The same turns and mirrors carry the whole set onto itself, and each row onto the other rows of its family. Which rows share a family with each named row? Give them in list order.
These 40 rows form 5 families of 8 rows each.
Niru: [  5  -3 -10 -31  -8  -2  -6  28   3  20  -3  13  23 -12  26]
tise: [ -2  -8  -1  -8   7  19  -6  16 -10  13 -12   2  22 -22   4]
zamo: [  9   7 -15 -20 -16 -15   9   4 -13  13 -22  19 -30  13   4]
bodoz: [  7   2 -25 -15 -15 -19   6   4 -14   2 -16  19 -31   8  -8]
rimi: [  9   4 -25 -17 -10 -12   9   7 -14  -9 -17  20 -32   1  -3]
Vuka: [  0   1 -19  12  -6 -17   8  10 -12  11  -8   6 -31   6 -12]
namal: [ -7  -1  -1  -9  10   2  -4  31   1  24 -11   1  23 -17  19]
zes: [  0  -2 -19   5  -9 -13  -2   5 -21   6  -9   8 -29  -2 -17]
rab: [ -5   3   4 -10   1   8  -7  20  -3  23 -11   2  28 -20   9]
Zige: [  9   3 -26 -10 -31 -20   5  10  -7   2   5  17 -25  -4   4]
Siga: [ -5  -5   2 -11   6   7  -5  24  -3  22  -9   1  24 -23  18]
nenu: [  6   0 -10   2  -5 -20   8  15 -17   8 -11   3 -29   5 -20]
vok: [  2   7 -19   9   1 -15   4  12 -15   1 -14   4 -29   0 -14]
geb: [  3  -4 -27  -9 -19 -14   9   9 -12  -3  -3  22 -32   4  -3]
zakav: [ -6   1  -8  -2   2   7  -9  17  -2  24 -10   2  23 -24  20]
Boses: [  5  -4  -7 -34  -5   2  -4  25   0  23 -12  13  21  -9  26]
pozuz: [  0  -1   0  -8   6  -2  -8  27  -1  35  -9  -2  22 -13  14]
Fev: [  0  -5   0 -10   0   4  -9  21  -6  31  -6  -3  24 -18  13]
nazo: [ -2   2  -8 -29  -7   4  -4  27   5  12  -4  18  27 -17  21]
sufa: [-2  4 -9 -2 18  1 -2 40  5 18 -8  1 20 -9  8]
Numeg: [  6  -4 -12   3 -12 -16   4   9 -19   3  -4   2 -26  -3 -21]
lubu: [ -3   4 -18 -24  -3   2  -5  27   7  16  -8  18  21 -15  32]
diz: [  6   2 -28 -12 -19 -22   5   8 -12   0  -6  21 -30   3  -8]
Firo: [  7   5  -8 -35   5   5  11  20   3  15 -27  15  20  -5  15]
Rem: [  9  -4 -14 -22 -15 -15   9   9 -18  -2 -11  18 -29   7 -10]
Bagi: [ -1   3 -11 -27  -2   9  -4  18  -1  18 -17  19  19 -14  31]
Bubus: [  7   4 -28 -12 -13 -17   9  12 -10 -11  -9  21 -31  -1  -3]
gasu: [  6   0 -20 -23 -10   0   6  25   8   4   1  15  25 -22  15]
zavun: [  3   3 -17   9  -3 -10   3   6 -18  -1 -13   4 -29  -8 -14]
guzi: [ -6   7   0  -7   5   0  -5  30   4  24  -9   1  27 -15  11]
gino: [ -3   5  -4 -33  -3   5  -2  27   2  16 -15  19  24  -9  21]
zage: [  4  -2 -24 -14 -13 -14  11   8 -13   2 -13  23 -34  11  -2]
Vam: [ -7   7  -7  -4  11   4  -7  22   1  29 -17   2  21 -15  21]
gemen: [  0  -4 -16   9 -10  -9   7   2 -18   8 -10   8 -30   2 -13]
nevut: [ -1  -1  -6 -32  -1   3   4  22   2  19 -15  14  23 -16  27]
Vop: [  9  -3 -21 -17 -16 -22   9  17 -11  -4  -2  18 -29   6 -10]
kuze: [  1   3 -19   5  -3 -20  -1  12 -16   8 -11   8 -31   6 -17]
genul: [  2  -5  -8   4 -15  -1  -9   0 -27  10  -9   4 -29  -3  -8]
Geler: [  0   6 -15  11  -3 -20  -6  24 -11  15  -4   5 -30  11  -4]
sonu: [ -1   0  -9 -28  -4  -2   3  27   7  15  -6  12  24 -19  26]

The rest of the family of Fev: Niru, rimi, vok, Boses, pozuz, Bubus, zavun
The rest of the family of sonu: bodoz, namal, zes, Siga, diz, nevut, kuze
The rest of the family of Bagi: nenu, zakav, Numeg, lubu, Rem, Vam, Vop
The rest of the family of Vuka: rab, geb, nazo, guzi, gino, zage, gemen

The same turns and mirrors carry the whole set onto itself, and each row onto the other rows of its family. Which rows share a family with each named row? Give them in list order.
These 30 rows form 5 families of 6 rows each.
zumek: [ 13  10  10  32 -25   2  17  -6 -22  23   6 -11  37  15 -19 -11  37  17
 -15 -13  18  20 -21   3 -25  13  17 -28  21   9  11   1 -23  -4   6  -5
  -1   3  -5   8 -11]
Tasa: [ 37 -14  48  29 -26   6   6   9 -36  19   3  13  19 -21   5 -12  12  14
 -15 -16  41  -4   2  13 -29  -3  -3 -20   6  -5  13 -33   7  21 -24 -11
  25  24 -30 -12 -25]
zapa: [ 12   2  22  20  -6  22 -10  -3 -22  22   1  24   4  -2   7   3   5  -6
 -40 -16   4  14  -2  13 -12  -3  28 -29  37   9   5 -25  13   7  -5  -5
  -2  13 -34  -3   4]
bega: [ 18  18   0  20 -16  28  -7 -20 -16  18  27  18  34 -15 -10   5  -1   7
 -26  -8  23  -9 -11  -7   5  -9  22 -15  10  -2  -3 -27  17   6   5 -27
  26  24  -4  35 -13]
rar: [  6 -15  34   4 -20  25  16  -5  -1   8  19   7  18 -16   0 -13  12  15
 -10  -5  39   9   7 -19 -27 -22  12  -8   1 -25  14  -7   3   1  -4  -6
  19  -4  16  12 -19]
vol: [  1   1  27  16 -12  16   2 -15 -16   7   5  -4  14  -4 -15   0  18   4
  -4  -2  44  25  12 -19 -37 -19  22 -27   6  -7  25 -21  -6  -7  -4 -12
  11   0   7 -13 -13]
ren: [  4 -11  24   2 -15  17   2 -17  -4   3   9  -5  11  -4  -6 -23  22   6
  -8  -1  42  24  12 -10 -21 -28  11 -16   6 -11  12 -18 -13   7  -8  -8
  13  -3  13  -7 -16]
zese: [ 23  31  10  25 -45   3  14  -3 -37  17  13   9  48 -24   0 -19  15   8
 -30  -1  25  -8 -23  15 -23 -10  -6 -10  17  -6  24  -9 -16  11 -32 -17
   5  22  -4  19  -8]
vazuv: [  7   2  21  29  -9   5  10 -19 -19  28   3  -2  30  19 -14 -14  29   9
 -14 -23  24  20  -2   8 -26  12   7 -14  19   5  28  11 -17 -10   5 -13
  -4   6  -5   3   2]
Mes: [ 14   9  36  21  -6  24 -10  -1 -16  30   4  13  -4  -4   5  -3   9   3
 -39  -9  16  21 -14  16  -3 -11  36 -25  30  10   2 -31   3   7  -7 -12
   7  11 -30 -10   4]
radu: [ 39   4   7  21   0  16 -16  -3 -17   3  19  19  20 -22  -3  -8   6   6
 -16  -3  32 -11   7 -15 -11 -16  10  -4   9  -9  -5 -27  -1   7   9 -10
  30  12  -1  31 -35]
Lasov: [ 16  11  26  22  -9  17  -5  -7 -22  16  10  25   5 -14  -6  -9  -1 -13
 -41 -14  15  18 -21  10  -1   0  40 -28  29   3 -12 -14  -3  11  -3 -10
   2   9 -39   9   6]
fak: [ 25  12  12  21   0   5 -19  -3  -9  15  24  19  24 -19  -4  -1   7  -5
 -17   1  37 -16  -6 -13  -5 -11  13  -8  14   8  -1 -29   5  23   4 -27
  34  14  -8  35 -24]
sove: [ 17 -22  33  28 -27  10   3   2 -26  22  23  11  29  -8   1 -16  15   7
 -18 -22  30  15  -6  13 -43   1   3 -24  13 -13  17 -24   1  20 -18  -7
  24  25 -48 -21 -25]
dis: [ 15  12  -2  48 -31   7  22 -19 -32  20  10  -7  38  12 -21  -9  24  14
 -30  -6  20   6  -7   9 -26   0  18 -28  28   2   4  10 -19   3   2 -17
   6  18   3  14  -4]
Nimu: [  5  -8  31  15 -33  33  21 -16  -5   8  13  -4  19 -17 -10 -13   9   7
  -3  -8  44  26  12 -11 -27 -16   8 -21   1 -15  21 -16  -7  -2  -4   6
  15   3  11   9 -18]
nuz: [ 17  20   7  48 -32   5  25 -15 -28  26   1   1  33   7 -17  -5  31  14
 -23 -27  12   6  -8   3 -25   0  17 -22  29   3  17  15  -9   0   0 -20
   0   9   2   5 -13]
Pap: [ 19 -16  36  18  -6  20  12 -15  -2  14  13   1  16 -15 -11 -11   4   3
 -10   3  52  18  14 -20 -24 -22  15 -12  -6 -21  11  -7  -3   4  -5 -11
  14   0   9   7 -15]
kadab: [ 20  12  19  28 -41  -2  18  13 -18   9  10  17  45 -26   8 -12   2  15
 -40  -3  24  -4 -19   7 -28 -12  -4 -16  21  -1  23  -2 -10  23 -30  -3
   7  34   0  21 -20]
vis: [ 21 -13  39  21 -20   8  -2   4 -31  29   5   0  23 -12   2 -11  17  -7
 -13 -16  27  27  -7  21 -35   1   8 -20  26  -9  18 -26   4  23  -2   0
  29  25 -49 -13 -16]
Zep: [ 19   6  24  22  -5  14  -4  -2 -19  18  -3  14  -7 -10   5   1  -3   4
 -27  -7   6  14  -8  17  -5  -1  32 -32  28  11 -11 -21   6  10  -2 -17
  11  -3 -16   4  15]
Norap: [ 26   7  13  25  -7  23 -16  -6 -15  19  26  18  30 -18  -5 -13  10  12
 -18   9  32  -5   2  -9  -3 -18   2  -6   0   0  -2 -33   8   4  13 -14
  26   5   2  40 -26]
zedit: [ 19  26  17  30 -32   0   9  -1 -23  16  12  28  42 -25   1  -7  -2  12
 -28  -1  24  -4 -23  27 -29  -9  -1   0  17  -4  22 -11 -21  16 -28 -16
  -4  25 -17  16 -28]
farup: [ 22 -18  41  19 -15   9   3   2 -40  25  11   1  20  -7   8  -1  -5   0
 -15 -22  37  13  -9  13 -33   1   8 -19  23 -11  14 -34  -2  14  -9  -7
  30  25 -45 -18 -10]
Rina: [ 12  19  11  35 -37   7  19   0 -31  24   7  16  44 -21   1 -17  -1   2
 -34 -11  27 -13 -27   8 -18  -2  -2 -12  20   3  20  -5 -28  17 -34 -13
  -6  18 -11  22 -16]
dase: [ 26  11  15  44 -12  23  -9  -7 -22  14  11  17  14 -15  -7 -15  -5 -15
 -33 -15  -2  10 -17  14   3  -3  27 -20  22   8  -3 -18  14   6  -6 -16
   1  -1 -30   9   5]
des: [ 20  10   5  25  -3  17  -1 -12 -16  10  33  10  20 -17 -10 -12  -9  13
 -26  -2  23 -12  -8  -4   5 -11  18  -6   9  -4  -2 -25   2  19  19 -16
  34  19   0  31 -28]
Tul: [ 19 -17  41  28 -26  10   5  10 -32  17   6  14  17 -21  14  -1  21  11
 -10 -28  35  11   2  13 -33 -12   3 -14  20  -2   4 -28  -8  24  -8  -7
  31  31 -42 -11 -27]
leva: [ 27   6  25  23 -44  -4  10   0 -31  18  14  18  49 -26   8  -4  -3  22
 -35  -5  38  -2   0  19 -36 -17  -7   1  12  -4  22  -7  -5  21 -22  -4
  11  24  -9  25 -12]
ral: [ 24  10   3  37 -26   7  18 -19 -24  19   9  -6  23  12 -19 -22  31  25
 -28 -25  28  14  -4  -5 -20   0  19 -22  34   8  15   4 -13  -8   6 -10
   7  12   3  17   6]

The rest of the family of kadab: zumek, ren, Lasov, des, Tul
The rest of the family of Nimu: fak, sove, Zep, zedit, ral
The rest of the family of vol: Tasa, bega, vazuv, dase, leva

The same turns and mirrors carry the whole set onto itself, and each row onto the other rows of its family. Which rows share a family with each named row? Give them in list order.
These 27 rows form 9 families of 3 rows each.
rerub: [-16   3  -2  -5  24  20  -1   8   4]
Pifir: [-12  -7 -17   0  14  10  -2  20 -14]
balok: [-12  -3 -14 -10  12  22 -10   2   2]
fupi: [-12   2   1 -10  15  25  12  15 -10]
viru: [  1  13   2  -4 -16 -13   1  -4 -20]
sibam: [ -2 -16 -11  -5   4  15  27   6  -8]
zez: [ -1 -26  -9   2   1  17  -1   1   1]
somas: [-7  5  7 11 19 -2 12 12 22]
tefu: [ 8 24 18 -9  4 -7 14 10 -8]
kigis: [-10   0  -5  19  -2 -16  -2  -2  15]
Zaku: [ -2  19  13   4  18 -10   1   3  19]
riz: [-14 -21  -6  -6  21  13   5  -8  -7]
vid: [ 17   7   8  -9  -1  -8  17  -4 -24]
gipak: [  6  -4   3  18  14 -16  14  -4  18]
daruv: [ 15   2   3  -8  -8 -10  30   2 -11]
vamed: [ -8 -19 -10  -1  16  21  12   2 -10]
vuzes: [  2  24  13 -19  11   5   1   3 -16]
pume: [ -2   4  -6  15  13 -21  -1  15  11]
Gufa: [  0  -6   8   6  18 -21   8 -14  15]
sunuz: [-20  -9 -15   1  -2  14  -3   2 -15]
kuro: [  4 -10  -4  12   5  -9  28   3  16]
Bas: [ 14 -10   3  11  -4 -15   1  -4  17]
lod: [ 17  -4   4 -11 -14   0   2  -5 -18]
rok: [  8   3  11 -18   6  -9   8 -14 -23]
Pir: [ 10  20   3 -19  -3  -2  -7  -3 -13]
vufiv: [  1  10  -1   5  10 -12  -8  -3  24]
zome: [  8  15  -1  -7   0 -16   1  13 -23]

The rest of the family of pume: Pifir, zome
The rest of the family of balok: Pir, vufiv
The rest of the family of gipak: vid, vamed
The rest of the family of Bas: zez, lod
The rest of the family of kigis: viru, sunuz
The rest of the family of somas: fupi, tefu

